Each row is where one point has got to under a steady rotation. How many steps took it there?
The counts run from 0 to 962.
[ -2   9 -11  11   6  -6  25   9   7  17  -3 -18  -5   7 -13   4 -10  -4
 -16 -16  -4 -22   0  -7   3  -1   2   4  -5  11   7   3  18  -6  -7   1
 -11  -7   6 -11   1  13  18  -7  -8  -5   4 -15  -5   7  -7   1   1  29
   2   0   2  -7 -19  16  -5   2  -2   1   4   0   1  10  13] : 264
[  0  -1  -4  18  18   3  14   8   3   6  -1 -18  -3  27 -24   2   5  -5
 -11 -10   3 -13 -13 -11  -1   0  -6   2   9  12  -1  -9   7  -4   7  -4
  -4   6  -3 -27  -8   5  -7  -9   2  -8   8   0   9  12  -3  -1  15  17
   0 -10  -5  -7 -16   8   5  -1  -6   9   0  -2  15   2   6] : 949
[  7  12  -1  12  11 -15  19  14  19  -2   1 -10   3  18  -3  10  -9  -3
 -14  -8  -5  -9 -18  -7  -4   9   9   0   1   1  -2  -6   2 -18  -6   0
  -2   0  -8 -24  -8   2  12  -2  -2  -7   2   8  -7   1 -13 -10  10   8
   6  -9  -6   0  -2  13  12  -9   4   1  -6  -4   3  12   6] : 683
[ 16  11  -3  12  18   3  29  -2  10  -3  -4  -1  -8  22 -16   3   2  -9
 -11 -14   0  -1  -7   1  -7   3   6  -6   9   3   3 -14   4  -9   5  -7
  -7   3  12 -16  -7  12   3  -1   2 -16  -3   5   1   2  -4  -5  20  10
   3 -19  -1  13  -8   5  13  -6   2   4  -7   2   3  10   6] : 141
[  9   6   1  25  17   2  29   0  12  -1  -2  -2  -8  17 -25  -3   1  -8
   0 -16   4  -6   0 -12  -4   3   5  -9   5  10   3  -7   0 -10   6   0
  -9   7   4 -18   1   5   3  -1   9 -13  -3   9   9   2  -3   0  15  17
  13  -6   0   4 -10  17 -10  -6  -4   3   2   3  10   4  15] : 670
[  2   6  -4  15   2 -14  12   8   8  15  12 -11   4  12 -14   0  -1  -4
  -7 -11 -12 -19  -1  -1   2   5  10  -5   3  13   4  -2  14 -14   5   7
 -17   0  -9 -16  -1   5  15  -1  11   0  -3  -4   9   7  -1   8  11  20
  10  -1   0  -6 -20  12  -4  11  -1   4   9  -2   4   9  15] : 937
[ -3   7   6  10   6 -16  20  11  -4  -1   0 -10  -7  -9 -15  17   2   3
  -9 -17  -5 -10   7   5   5 -10 -17   5  -4   6   1   0   7 -12   4  -5
 -13  -6 -11 -18   3  23   6   2  -2   7   5 -20   5   5 -13   8  16  10
   7 -11  -8  -9 -18   7  -4  -4  -3   9   9  -5  11   1  10] : 108
[ -2  18   7   5  11  -3  11   7   1   6  -3 -18  -8  11  -8  10   5   1
  -9 -22  -8 -10  -2  -2   5 -10 -12  -1 -17  14   6  -2  23  -8  -4  -1
 -11  -4   1 -16   0   3   9  -4  -2   7   1  -9  11  -5  -7  11  18  17
  -7  -2 -18  -7 -17  13  -2   1  11   2  13  -2   5  -1  14] : 328
[  3  13 -11   9   1 -12  12   7  -4   3   2   3  -3  21 -12  -3   2   2
 -13 -12   7  -8 -13   2   0   4   8  -2  -5   8   9   0  19 -15  12  -4
  -9   8  -1 -18   4   2   4   9   2   4  10   2   9   4 -13  -2  -1  29
   8   8  -4  -2 -20  17  12  11  -4  -2   7 -10  22   5   5] : 188
[  5   6   7  12  16   0  30   1  14   0  -5  -2  -6   2 -10  14  -4  -5
 -20 -24  -7  -9   0   0   0  -1 -10  -1   1   4  -6  -6  -2  -3  -1  -7
  -4 -10  11 -15  -4  18   9  -3  -6 -10 -10   3  -4  -1  -4  -8  21   6
   5 -23  -8   1 -13   8   9  -2  -2   1  -1   2  11   7   1] : 209
[  2  16 -12  15  21  -4  12   5  -1  -6   4   2 -10  11 -11   7  11  -3
   9  -9  -6  -1  -4 -11  -7  -2   1  -5  -9   0  11  -1   3 -21   3 -13
 -11   5  -2 -28  -4 -10  12  10   1  -3   3   4  12 -11 -16   3  13  20
   4   4  -7   2  -6  16   3 -12  11   6   6   0  10   1  11] : 455
[ -1   5  -5   5  13  -8   2   2  -2   9   4   2  -4  12 -18  13   5  -7
  -8  -4 -13 -17  -8   4   8  -2   7   5   0  -4   3   4  13 -14  15  -2
 -17   3   2 -20  -5   3   6   5   5 -11   1   5   5  11 -20  -6   9   9
   1  -3  -9  -5  -5  16  29   1   8   0  12 -16  17   5   7] : 20
[  2  -1  -9   7  15  -6   8   7  14  14   2 -12   4  18 -10   9  -1 -14
 -18 -17 -10 -23 -18 -11   6   1  -2   2   1  11  -4 -10  -9 -11   3  -5
 -12  -5   0 -25  -2   8   8  -4   4  -4   0   6  -6   0 -11   6  19  15
   4  -6  -9 -11 -15   8   5   3   8  -3   8  -3   6   7   6] : 405
[ 10  17  10   9   9 -18  27  -9   8  -3   2  -6  -4  -2 -17  13   0   4
  -2 -14 -13 -14   7  -1  -1  -3  -8   2  -6  14   4  -2  15  -5  -6   3
 -14 -12  -4 -14   3   3   8  -1   3  -7   3 -17   1  -8  -8  18   7  22
   6 -15  -1  -2  -8  -2 -11 -13   5  10   3   0   1   1  10] : 922
[  5  10  -2   9  11  -6  19   5   0   3 -10   8  -7  14 -17   7   0   4
 -20 -13   4  -9 -17  -5   2  -4   3   7  -4  -3   4  -1   6  -8  10  -4
 -16   5   9 -17  -2   4  -4   5  -3 -14   0  15  -6   0 -22 -14  -5  14
   8  -9 -11   1  -6  17  23  -3   4  -9   4 -11  12   5  -4] : 356
[  1  14  -5   7   9 -27  13   8   3  -3   7 -12   1   8  -4  13  -3   7
  -9 -11  -6 -15 -19   3  -4   0  -9   6  -5   3   1  -7   1 -16  -3 -11
 -11  -4 -20 -28   2   0   4   5  -4  -3  11   2  -8  -4 -17   6   7  17
   2  -8  -7  -7 -14   0  10 -19   2   8   0   0   6   3   5] : 850
[  2   4  -3   0  18  -3   9  -8  -1   4   1 -13 -16   0 -18  18   8   1
  -9  -7  -5  -7 -14   3   6 -13 -13   2  -8   1  10   2   9  -4   0  -4
 -13  -2   4 -26  -4   8  -6  -7   0 -16   2  -9   1   7 -20   2  14  18
   0 -17  -5   1   5   0  19 -15  10   7  11  -9   9   9  12] : 91
[  2  21   8  12  15 -11  19   8  15  -1   2 -12   1   5 -19   7  -5  -2
  -3  -3 -18 -24  14  -5  -5   3   7   6   4  -4   1   8  14  -6  -3   3
 -17  -8  -3  -8  -6  -2  17  -1  -4 -18  -7  -2   3   4  -7  -5  -2   9
   5 -11  -2   5  -3  19   1 -12   5   3   3  -5  10   5   9] : 222
[  2  12   3   5  13  -4   2  10   6   4   1 -19  -4  22 -12   7  10  -7
 -11 -16 -11 -10  -8   1  11   2  -7  -8  -6  12   5 -10   9  -8   5   3
 -12  -4   1 -22  -3   6   2  -6   8   0   1  -7  19  -1  -2   9  25  15
   0   1 -13  -7 -11   6   4   3   8   4  19 -15   7   1  15] : 941
[  6  16   3   7  10  -7  22   8  12  -5  -8 -12  -9  12  -3   7   4  12
 -16 -16   3   4 -15   4   4  -2  -7  -7  -6  -3   7  -7  16 -12  -9  -5
   1   0  -1 -25  -6   8   5  -7 -12  -5  -5   7   2  -5  -7 -10  12  18
   3 -11 -12   1 -11   9  14 -15   0   0   2  -2   4   3  15] : 748
[  2   7  13   9  13  -6  26   1   2  -3 -12  -7 -10  -5 -13  20   3   7
 -10 -12   5  -2  -7  -2   3 -20 -18   8  -5  -5   1   0   2 -10  -3  -4
 -15  -2   1 -19  -5  22  -7  -3  -7  -9  -4   6  -2   3 -19  -6  11  11
  11 -16 -13   0  -8   4  13  -8   1   1   8  -5   2   1   7] : 428
[  7   4   4  10  10   2  26   0   3   9  -9  -2  -8   5 -24  15 -13 -10
 -15 -18  -4 -15  -9 -10   7   2   0   8   6  11   1   0  10  -4   5  -5
  -4  -2  11 -17   1  18  -2  -7   1 -16  12  -6  -8   8 -22  -7   5   9
   0 -16   2  -6  -8   7  11  -2   2   0  -1  -5  10   6   1] : 417
[  6   9   0   1  12 -16  25   3  -1  11   4 -12  -5  -2 -21  11  -9  -5
 -13  -7 -11 -23   1   5  -5  -6   2  12  -2   7   1  -1  18  -5   5  -3
 -17  -7   2  -7   3  10   7  -2  -3 -15  10 -20  -7   5 -13   7  -3  17
   1 -13  -2  -2  -9   7   8  -5   2   8   3  -5   8   8   7] : 97
[ -5  14   4  10   8  -8  24   2   8  -9   1  -3  -7  -2  -2  13   2   8
  -6 -20  -1  -4   6   1  -1 -10 -13  -3 -16   7   3   0  12 -11  -3 -10
  -4  -5  -5 -19   0  14  15   1  -4   6  -6  -2   9  -3  -7  -1  21  14
   7 -14 -10   0 -12  15  -2 -10   2   3   3   1  21   7  13] : 596
[  3  21 -10  15  15 -11  14   9  -1  -7   5  -2  -5  18 -12   2  -1   3
   1 -10  -4  -9 -10 -10  -3   0   5  -2  -8   5   9  -5  13 -22   0  -6
  -9   9  -7 -21   1 -11  14  10   2  -4  12   5   8  -5 -18  -3   4  18
   2   6  -3   4  -7  21   4 -14   6   3   5  -2  11  -1  13] : 456
[  2   3  -4   7   6  -6  14  -5   4  21   2   1  -6   5 -10   3   6  -4
 -16 -22  -7 -21   0   1   7   3   0  -3  -5  14   9   4  14  -5   5   4
 -18 -11  11 -11   1  14  12   1   4   1  -9  -1   4   6  -2   7   7  22
   5  -4  -7  -9 -24   9   7  13   3   1  17  -5   5   8  11] : 870
[  5  14   9   4   4 -11  26   2   4   2  -6  -6 -10   0 -13  11   4  13
 -20  -7   9   2  -2  11  -1 -12  -3  -1  -3  -4   6   9  24  -8   4   5
 -10   2  -1 -14  -3  19   2  -5  -8  -8  -6  -4   3  11 -13  -6   1  15
  10 -16 -10   6 -13   8  20   1  -3   1   4 -14  12  10   9] : 426
[ -1  13  -3  10  11  -1  20   8  14  -5   0   0   1  16  -9   9   4 -14
  -5 -18  -8 -15  -3 -13   2  -5  -9   3  -6  10  -7 -10  -8  -7   7 -13
  -9  -3   3 -18   0  10   5   5   4   1  -1   9  15  -1  -6  -4  24  17
  19  -4 -13   0 -16  10  -5   6  -4   6   5  -1  17   5   2] : 126
[ -5   2  -4  12   9 -15  17  -5  -2   0   9  -3  -8  -7 -15  16  -3  13
  -9 -17  -4 -15   0  10   1   2  -9   1  -7  12   8   3  17 -10   2 -11
  -5  -6  -8 -23   6   7   8   1  -2   1   3 -15   3   1 -10  13  13  24
   0 -18   5  -8 -16   1   5 -12   5  11   6  -1  14   8  12] : 317
[  4  22   4   6  15 -12  20   2   3   3  -3  -7  -3  14  -5   6   3   4
 -10  -3  -8 -13   3  11  -8  -6   7   0  -5  -7   3   2  24  -5   2   2
 -18  -5   0  -3 -11  -4  19   5 -12 -15 -11  11   6  -3  -2  -6  -1  15
   0 -10 -10   9 -14  16  24  -4   6  -1   0  -4   5   3   4] : 759
[ 13  21 -11  -5   6 -17  24   1  12   3   3  -3  -4   0  -8  11  -4  -6
 -14  -4  -3 -12   0   7  -4  -7  10   1  -3 -11   4   2   8 -16   1  -7
 -19  -6   6 -10   1  15  13   2  -5 -18   2  -4  -3   2 -13 -13   0  16
  15  -6  -4   5  -3  12  12 -10   2   6   0  -6   6  18   5] : 365
[ -1  10  -2   4  16   3  15  -5   9   4   2 -13 -15   3  -3   9  11   5
  -8 -21  -7  -4  -5   3   4  -4  -9 -12 -14   5  10  -2  13  -7  -5  -4
 -11  -9   6 -26  -4   8  11  -6   0  -5 -10  -6   8  -6   3   3  20  21
  -3 -16  -8   0 -10   7   8 -13  12   3  12  -2   2   8  21] : 537
[ 15  23  17  15  15 -12  30   0  10  -5   1  -4   2  15 -18  13   3  -4
   1  -6 -11 -12  12   3 -10 -10   0   5   4   3  -4  -7  12  -8  10   6
 -19   3   3  -6  -7   2   1   4   2 -14  -6   2  11   0  -7   7   9   3
   3 -20 -13  13  -5   8   6  -4   3   9  -2  -4   3   2   7] : 225
[ -3   7  -4   1  18 -14  17   7   1   3   7 -20  -1   4  -5  17  -7  -5
 -11  -4 -10 -17  -2  12 -10 -13 -10   9  -1  -4  -7  -7  10  -7   1  -8
 -17  -7  -6 -16  -9   9  15   4  -8 -11  -1  -6  -2   5  -8   1  18   5
  -3 -16  -5   3 -12   2  17  -7   1  16  -2   3   9   8   4] : 698
[  8  21   5  10   6 -20  28  17   3   8   1  -9   3   7 -11   4  -3  -2
  -7 -11 -12 -14   0  -2   3   0   0   3   3   4   4   1   4 -15   4   4
 -16  -6  -4  -9   0   9  14   2  -7   1   4  -5   8   0  -8   4  -3  18
  14   8 -11  -9 -29  10  -8   1  -3   8   6  -6  -8  -3   2] : 112
[  4   9  -6  11  13 -20  16   5  -5 -10   8  -4  -4   7  -7  19  -4   6
  -2 -12  -2  -5 -15   6  -5  -3  -7   2  -2   4   2  -8   5 -19   5 -11
  -4   4 -18 -26  -4   4   6  13  -1  -1  11   2  -2  -2 -21   5  16  15
   0 -12  -4  -5 -12   1  14 -14   3  13  -5   0   9  -1   2] : 849
[  3  12  -4   9  22   0  14   4   0   4  -4 -13 -13   3  -4  11   8   4
  -1 -17  -8   0  -2   2   1  -9  -7 -10 -11   3  12  -1  13 -16  -7  -5
  -7  -2   9 -22  -9   8  22   0  -6  -4 -12   4   6  -3  -4  -2  25  11
  -8  -9 -10   4 -12   7  11 -10  17   3   7   4  -5   4  17] : 538
[  8   7  -7   1  13 -10  14  -8   2  -6   7   4  -8   1 -17  14   8  -2
  -2  -5  -1  -2  -1   8  -6  -8   7  -7  -5  -6   7  -2   5 -20  14  -6
 -17   9   0 -24   0   9   3   6   9 -15  -2   0   9   2 -21   0  13  10
  11 -12  -5  12   7  10  17 -15   9   9  10  -8  13  13  14] : 300
[  0  14  -3   9   7 -14  26  10   3  15  -3  -6  -2  11  -2  10  -5  -5
 -12 -20 -16 -18  -6   3   2  -4   0   5  -6  13  -1  -6  11 -10   5   2
 -13  -7  -3  -7  -2  12  17  11  -4   6  -1   1  -2  -2  -3   7  11  14
   3  -5 -11 -11 -30  12   7  14  -4   1   6  -1  -3   4   2] : 868
[ 15  16  -8   5  17  -6  23 -11   8  -3   1   7  -7   6 -16   8   4 -12
  -7 -16  -4  -7  -1  -5   2   1   1  -4  -1   6   6  -8  -5  -8   6 -17
 -10  -5  20 -17   4   5   3   0   5 -17   7  -9  12  -6  -9   0  14  24
  14  -6  -5   6  -7   2   1 -16   1  13   2  -8  10   9   4] : 519
